[[128 129 129]
 [128 128 126]
 [138 133 148]
 [135 132 143]
 [139 133 151]]
->
[[128 128 126]
 [138 133 148]]

[[157 122 145 104 120]
 [152 126 145 104 118]
 [131 139 140 104 110]
 [123 122 130 104 104]
 [134 133 141 104 111]]
->
[[152 126 145]
 [131 139 140]]

[[128 132 140 127 130]
 [132 140 119 128 134]
 [133 131 134 118 134]
 [135 152 146 129 128]]
->
[[132 140 119]
 [133 131 134]]

[[111 126 128 143 136]
 [127 133 100 141 149]
 [146 134 154 106 138]]
->
[[127 133 100]
 [146 134 154]]

[[133 113 135]
 [114 106 107]
 [140 116 136]]
->
[[114 106 107]
 [140 116 136]]

[[140 129 126 109]
 [140 124 134 119]
 [131 135 127 124]
 [119 119 130 102]
 [117 127 127 122]]
->
[[140 124 134]
 [131 135 127]]
---
[[131 126 124 126 134 120 129 139 121 144 127 105]
 [130 124 131 128 128 119 144 140 130 112 148 143]
 [119 145 138 122 138 132 134 132 118 119 126 116]
 [110 122 140 143 121 134 133 110 135 123 111 127]
 [106 116 133 128 117 128 127 141 123 127 136 123]
 [120 144 123 127 149 123 126 126 124 120 139 125]
 [135 133 127 113 128 129 148 143 133 122 119 126]]
->
[[126 124 126 134 120 129 139 121 144 127 105 131]
 [124 131 128 128 119 144 140 130 112 148 143 130]
 [145 138 122 138 132 134 132 118 119 126 116 119]
 [122 140 143 121 134 133 110 135 123 111 127 110]
 [116 133 128 117 128 127 141 123 127 136 123 106]
 [144 123 127 149 123 126 126 124 120 139 125 120]
 [133 127 113 128 129 148 143 133 122 119 126 135]]

[[139 114 105 142 148 146 115 155 135 117 112  99 129]
 [152 153 122 147 100 114 104 149 124 128 125 111 134]
 [154 133 106 137 123 148 110 145 153 150 101 110 106]
 [146 133 124 143 155 118 105  99 113 132 117 124 107]
 [127 151 134 100 123 122 138 141 149 137 115 141 114]
 [109 154 122 156 110 139 155 153 146 116 147 144 146]
 [144 147 156 156 141 118 120 130 124 116 110 120 101]]
->
[[114 105 142 148 146 115 155 135 117 112  99 129 139]
 [153 122 147 100 114 104 149 124 128 125 111 134 152]
 [133 106 137 123 148 110 145 153 150 101 110 106 154]
 [133 124 143 155 118 105  99 113 132 117 124 107 146]
 [151 134 100 123 122 138 141 149 137 115 141 114 127]
 [154 122 156 110 139 155 153 146 116 147 144 146 109]
 [147 156 156 141 118 120 130 124 116 110 120 101 144]]

[[131 146 133 153]
 [131 145 133 152]
 [115 133 132 148]]
->
[[146 133 153 131]
 [145 133 152 131]
 [133 132 148 115]]

[[109 124 110 144 143 133 147 133 126 120]
 [119 122 105 134 143 137 143 124 126 123]]
->
[[124 110 144 143 133 147 133 126 120 109]
 [122 105 134 143 137 143 124 126 123 119]]

[[132 121 106 143 121 116]
 [112 121 131 116 125 143]
 [117 119 143 153 126 123]
 [119 145 117 117 123 145]
 [109 128 152 121 128 124]
 [137 119 137 111 125 132]
 [133 150 127 136 124 138]
 [137 139 135 156 125 138]
 [142 130 126 139 124 154]
 [143 120 136 127 125 114]]
->
[[121 106 143 121 116 132]
 [121 131 116 125 143 112]
 [119 143 153 126 123 117]
 [145 117 117 123 145 119]
 [128 152 121 128 124 109]
 [119 137 111 125 132 137]
 [150 127 136 124 138 133]
 [139 135 156 125 138 137]
 [130 126 139 124 154 142]
 [120 136 127 125 114 143]]

[[128 127 133 145 110 106 147 109]
 [129 110 107 116 119 141 125 121]]
->
[[127 133 145 110 106 147 109 128]
 [110 107 116 119 141 125 121 129]]

[[149 109]
 [144 116]
 [107 149]
 [146 109]
 [106 147]
 [139 106]]
->
[[109 149]
 [116 144]
 [149 107]
 [109 146]
 [147 106]
 [106 139]]

[[113 116 115 110 113 144 142 142 117 116]
 [145 117 144 105 117 149 116 137 119 118]
 [116 115 118 151 112 105 140 143 115 114]
 [141 145 139 143 148 117 115 109 144 145]
 [134 108 134 148 104 105 123 147 109 107]
 [109 145 111 145 147 115 141 113 144 145]
 [147 110 146 124 106 126 114 143 110 109]
 [143 142 141 147 144 112 114 113 140 142]
 [127 147 126 105 150 153 129 111 145 147]]
->
[[116 115 110 113 144 142 142 117 116 113]
 [117 144 105 117 149 116 137 119 118 145]
 [115 118 151 112 105 140 143 115 114 116]
 [145 139 143 148 117 115 109 144 145 141]
 [108 134 148 104 105 123 147 109 107 134]
 [145 111 145 147 115 141 113 144 145 109]
 [110 146 124 106 126 114 143 110 109 147]
 [142 141 147 144 112 114 113 140 142 143]
 [147 126 105 150 153 129 111 145 147 127]]

[[131 125 125 129]
 [104 145 135 121]
 [137 133 137 115]
 [140 124 120 135]
 [149 133 137 115]
 [141 120 122 133]
 [126 115 129 125]
 [140 130 134 119]
 [154 120 130 122]
 [125 128 132 121]]
->
[[125 125 129 131]
 [145 135 121 104]
 [133 137 115 137]
 [124 120 135 140]
 [133 137 115 149]
 [120 122 133 141]
 [115 129 125 126]
 [130 134 119 140]
 [120 130 122 154]
 [128 132 121 125]]
